(in the rows, 128 means zero)
Families of rows that turns and mirrors carry onto each other, the same ones carrying the whole set onto itself: the rest of each named row's family, in list order
8 families of 5 rows
fil: [103 172 128 165 117 132 127 150 141 138 109 112 130  89 132 146 108 120
 110 139 155 119 135 145]
godop: [148 144 138 148 102 109 141 139 127 164 125 108 146 124 117  85 145 116
 107 128 144 167 121 136]
nedo: [114 163 127 177 113 118  99 156 114 119 145 135 131 124 133 139 128 155
 113 129  86 122 136 142]
zepa: [131 144 111 125 159 140  99 129 142  88 154 134 127 156 128 133 114 112
 138  88 124 137 133 115]
pizuv: [146 171 138 142 175 125 127 135 135 124 116 169 137 132 166 159 142 115
 129 101 134 125 143 129]
firam: [140 119 158 123 180 121 148 144 126 142 138 144 124 151 135 109 111 106
 139 129 155 135 114 117]
fad: [113 169 139 170 122 134 129 165 135 126 138 120 127 105 142  90 126 131
 103 130 152 130 115 138]
gizom: [144 189 112 140 152 136 123 131 154 139 130 141 153 141 139 161 107 115
 117 118 155 136 142 132]
darun: [125 101 116 137 125 112 161  92 109 151 115 113 142 153 118 132 141 130
 116 139 121 104 138 129]
fis: [137 118 157 131 176 107 150 127 111 141 100 157 124 124 149 165 135 104
 142 120 131 115 138 124]
tade: [121 131 153 154 110 102  91 162 118 145 107 118 126 119 115 111 146 131
 141 132  91 164 135 145]
Mobak: [140 160 138 142 163 122  85 155 133 121 141 161 135 162 140 134 128 135
 143 110  95 151 138 130]
gep: [117 130 126 167 120 143 114 140 145 115 150 125 135 100 142 119 111 161
  98 117 140 123 168 108]
Ruk: [137 126 125 136 130 106 161 111 117 166 116 118 143 130 111 173 102 109
 118 144 145 119 139 128]
Let: [122  76 153 132 161 130 127 133 134 128 134 133 122 118 133 123 100 138
 134 123 144 129 162  93]
Zipa: [137 161 145 135 161 139 107 154 123 104 136 149  90 117 133 135 126 151
 171 119 116 139 144 127]
sesuf: [106 155 105 157 110 140 100 139 137  84 150 109 125 118 123 126 122 129
 115 101 119 123 133 130]
nibef: [128 134 125 135 111 122 117 119 144 153  87 103 143 136 124  87 168 122
 126 123 131 156 139 142]
Vepa: [156 188 116 150 113 130 108 138 121 121 146 134 115 118 123 134 144 162
 138 114 103 153 154 133]
Nosor: [151 119 143 139 125  89 157 110 102 165  95 132 142 117 129 158 153 109
 121 124 121 132 144 133]
fizad: [115 104 158 142 165 108 115 153 102 127 131 148 113 144 126 148 111 130
 154 138  91 118 129 127]
faz: [138 104 145 141 128 101 174 125 101 164 139 119 135 135 114 116 118 117
 113 145 140 125 116 123]
Rol: [124 183 133 171 128 126 125 143 131 122 109 144 134  95 161 148 152 128
 108 113 129 118 142 144]
Zinim: [149 114 134 142 120  89 122 124  98 158 134 132 143 156 107 147 134 134
 131 132  78 146 138 130]
bala: [135  94 114 125 106 105 132 104 110 129 135  97 134 141  91 133 127 110
 128 110 111 141 136 119]
tuz: [117  89 133 117 158 122 124 122 118 102 138 119 112 144 110 139 106 103
 152 110 122 122 128 111]
fisi: [131 110 142 146 110 126 105 139 150 142 120 108 137  98 124  94 130 142
 116 115 143 169 170 111]
mav: [110 103 144 119 182 134 132 126 138 127 101 134 119 155 139 114 132 115
 153 130 141 114 131 125]
sotub: [117 126 120 140  93 121  98 133 134 115 119  88 126 112 101 103 139 112
 128 104 120 160 135 134]
Tuv: [148  87 126 140 115 113 139 109 125 153 142 118 148 124 115 126 116 146
 105 121 131 143 171  98]
zut: [143 173 127 149 161 137 141 145 135 125 165 151 141 153 150 116 113 128
 107 117 150 124 120 123]
Zised: [153 131 131 128 152 118 141 122  94 124 150 148 102 138 117 163 118 153
 158 129 102 119 147 117]
dos: [147 128 128 136 158 143 108 130 157 124 153 147 144 139 144 120 110 145
 120 100 144 150 171  94]
Fon: [ 89 154 120 166 121 144 123 136 141 114 111 113 127 116 144 107 144 143
 112 134 133  98 134 144]
duki: [140 151 132 133 114 111 124 133 145 171  90 107 146 114 111 132 129 100
 127 131 153 169 141 141]
zeso: [131 141 138 153  97 114 125 141 101 131 122 112  97  90 107 129 142 157
 147 138 101 137 147 139]
tuzud: [164 124 144 116 130 104 126 125 104 149 117 125 106 128 100 131 144 139
 169 126 105 167 149 125]
Mar: [136 154 145 157 109 104 128 136 124 152  82 124 138  90 140 131 169 112
 117 118 127 150 144 147]
likig: [123 136 149 123 177 128 131 143 141 143 104 136 124 128 131 155  97  99
 150 134 162 130 133 128]
nuf: [135 164 102 137 161 146 122 113 150 120 133 146 148 173 151 122 142 135
 119 109 133 120 140 128]

The rest of the family of Nosor: pizuv, fis, Rol, Mar
The rest of the family of Zised: Zipa, Vepa, zeso, tuzud
The rest of the family of nedo: tade, Mobak, fizad, Zinim
The rest of the family of firam: godop, fad, faz, zut
The rest of the family of bala: zepa, sesuf, tuz, sotub

Families of rows that turns and mirrors carry onto each other, the same ones carrying the whole set onto itself: the rest of each named row's family, in list order
4 families of 8 rows
Dito: [ 66 147 125 147 166  79 123 142 169 136 111 143 115 111 142 162]
zudog: [ 81 152 111 138 162  83 123 162 175 128 109 142 100 111 126 153]
Sezip: [110  97 114  90 122 102 113 120 183 130  68 121 107 150 136 124]
guguz: [ 94 147 106 128  83  93 103 107 150 116  91 121  89 177 133 122]
dur: [ 93 192 103 144 120  82 120 129 155 117 126 148 100 154 132 139]
buzev: [ 74 152 104 125 134  94  93 137 180 115  95 128  68 129 153 151]
fut: [ 64 140 125 147 174  81 128 153 171 128 103 141 107 122 120 157]
pek: [ 96 140 146 154 154  87 153 117 138 145 109 154 144 146 115 141]
Lere: [118 110 137 115 115 100 134  90 138 140  87 134 133 175 125 125]
semoz: [ 99 158 107 114  91  97 111 107 140 117  97 130  94 181 148 135]
Leno: [ 87 135 143 171 148  83 147 118 149 142 107 146 136 138  99 133]
mezo: [112 100 137 131 112  95 128  91 147 140  84 126 128 167 107 116]
mefo: [103 168 114 130  90  95 103  98 146 111  93 128  96 172 141 128]
nava: [101  87 143 123 164  97 121 116 175 147  76 129 118 126 126 135]
ropam: [ 69 182 111 168 119  81 120 135 152 118 113 141  98 149 126 140]
zif: [105 155 135 158 156  78 142 129 147 145 120 156 139 143 112 130]
difa: [105 145 151 165 149  86 139 108 139 141 102 147 143 141 110 130]
Vol: [ 93  85 141 119 165  92 132 122 169 141  80 130 127 138 110 139]
Zotod: [ 71 155 100 116 120  85  92 134 169 118  99 124  82 139 166 154]
nenak: [101  98 117  90 115  96  98 103 166 134  79 114 103 152 152 137]
Pibip: [122 122 142 128 111  98 123  83 143 134  80 130 131 169 122 115]
dogaz: [126 117 137 124 127  91 136  99 153 146  90 141 144 170 118 109]
bak: [105  99 135 125 168  89 134 141 174 148  83 137 132 123 116 133]
metab: [ 87 191 123 166 127  83 120 122 143 119 115 145 108 144 129 142]
teko: [ 99 103 117  98 123 104  95 109 180 126  70 116  85 147 148 133]
vanoz: [ 96  98 113  91 120  99 102 115 171 121  72 114  91 163 134 133]
Binoz: [ 87 150  91 104 117  95 102 141 184 109  93 126  76 139 145 144]
Vebe: [114 153 106 109  91  96 113  99 160 118  96 134 105 182 139 117]
migo: [ 75 136 131 150 176  87 118 145 175 136 101 141 102 108 131 154]
Pomat: [ 67 153  97 118 129  88  98 146 173 108  95 125  73 147 144 153]
Rona: [ 96  90 143 120 161  89 129 111 166 152  90 132 137 124 129 145]
mun: [ 76 187 115 154 129  84 129 134 141 122 119 150 106 153 139 151]

The rest of the family of guguz: Dito, Leno, mezo, ropam, Zotod, nenak, Rona
The rest of the family of semoz: fut, pek, Lere, Vol, vanoz, Pomat, mun

Families of rows that turns and mirrors carry onto each other, the same ones carrying the whole set onto itself: the rest of each named row's family, in list order
5 families of 8 rows
balu: [131 104 128 126  72 129 129 120  95 120  96 115 109 163 145]
kisof: [144 130 106 136 123 131 119 146 109 138  95 125 101 121 155]
fevat: [166 147  77 147 104 120 131 116 132 155 153  98 139 122 116]
Nugi: [164 141 128 141  76 100 129 116 125 139 135  95 147  74 134]
nos: [165 109 105 158  76  87 122  83 125 136 115 150 111  97 107]
rav: [127  89 117 148  90 136 132  96 116 136 144  96 129 155 107]
Rak: [141 135 100 141 116 110 108 133 108 139  82 114 110 103 165]
Sefa: [135 108  97 115  91  93 125  74 116 132  90 139  93 138 134]
Momaf: [145 127 103 121  77  81 121  86 128 126  88 149  94 127 118]
Maz: [141 137 140 119  79 103 118  86 133 151 123  73 127 147 101]
biduf: [184 131  82 151 111 123 150 117 126 144 136 106 134 107 131]
sil: [137 148 134 105  77 114 103 100 133 136 131  85 128 142 103]
feme: [175 147  75 150 120 114 143 112 125 149 131  98 133 124 133]
mub: [129 104 139 124  74 130  95 127 104 131 106 109 106 144 156]
kave: [147 143 137 140  77  88 109 124 109 155 117  84 129  83 141]
Feto: [172 110  80 168  99  80 114  98 122 129 127 130 116 105 113]
fav: [133 101 107 153  98 134 137  74 117 150 138 109 126 151 102]
nik: [182 113 100 162  95  93 120 105 119 117  99 132 122  84 128]
mavi: [152 139  92 142 119 139 145 123 138 159 148 101 124 126 124]
latom: [168 133  87 150 101 114 134 119 132 163 152  75 125 115 129]
bapo: [126 114 136 147  87 143 111 143 105 137 105 111 110 142 150]
lup: [145 128 102 152 128  97 108 137  90 131  98 123 114 106 151]
bunur: [119 106 115 144  87 137 149  93 128 127 132  95 130 163 109]
tama: [152 135 115 142 121 117 123 142 113 123 103 107 129  90 160]
Fazol: [137 105 101 165  96 144 148 105 124 155 140 119 118 153 118]
fer: [159 137 132 160  64  93 112 111 119 142 137  93 150  88 134]
Livev: [138 136 130  90  76 100 111 101 133 125 111  80 115 140 110]
bito: [134 137 139 108  63 110 120 102 130 117 102  84 120 148 108]
kilus: [133 113  98 103  95  84 133  75 116 123 103 130 106 142 111]
liru: [132 102 109 119  89  77 112  87 115 120 104 143 101 150 139]
Famen: [147 137 152 139  59  99 102 113 133 141 119 103 125  84 119]
Dini: [132  91  99 152 104 118 138  78 134 146 134 105 116 161 120]
moken: [144 139 130 144  62 104 100 126 128 148 130  86 137  85 142]
niv: [169 112  86 173  93  93 117  89 107 139 106 141 122 102 115]
gevuk: [130  85 132 132  80 131 117 119  87 131 105 109 108 149 146]
Dasov: [148 148 100 137 122 107 116 141 115 128 101 103 124 110 168]
ropo: [170 108 103 178  82  84 113  93 113 126 103 129 125  94 134]
vamuz: [128 112 102 117  75  92 146  75 120 116 106 133 112 150 117]
vapu: [136 158 135 113  67  97 119  96 147 142 119  97 122 122 101]
beso: [133 120 147 120  87 119 101 130  93 139 110 103 120 159 145]

The rest of the family of bito: balu, Nugi, biduf, nik, bunur, tama, vamuz
The rest of the family of kave: Maz, Feto, latom, lup, liru, Dini, beso
The rest of the family of bapo: kisof, nos, Momaf, mavi, Fazol, Famen, vapu

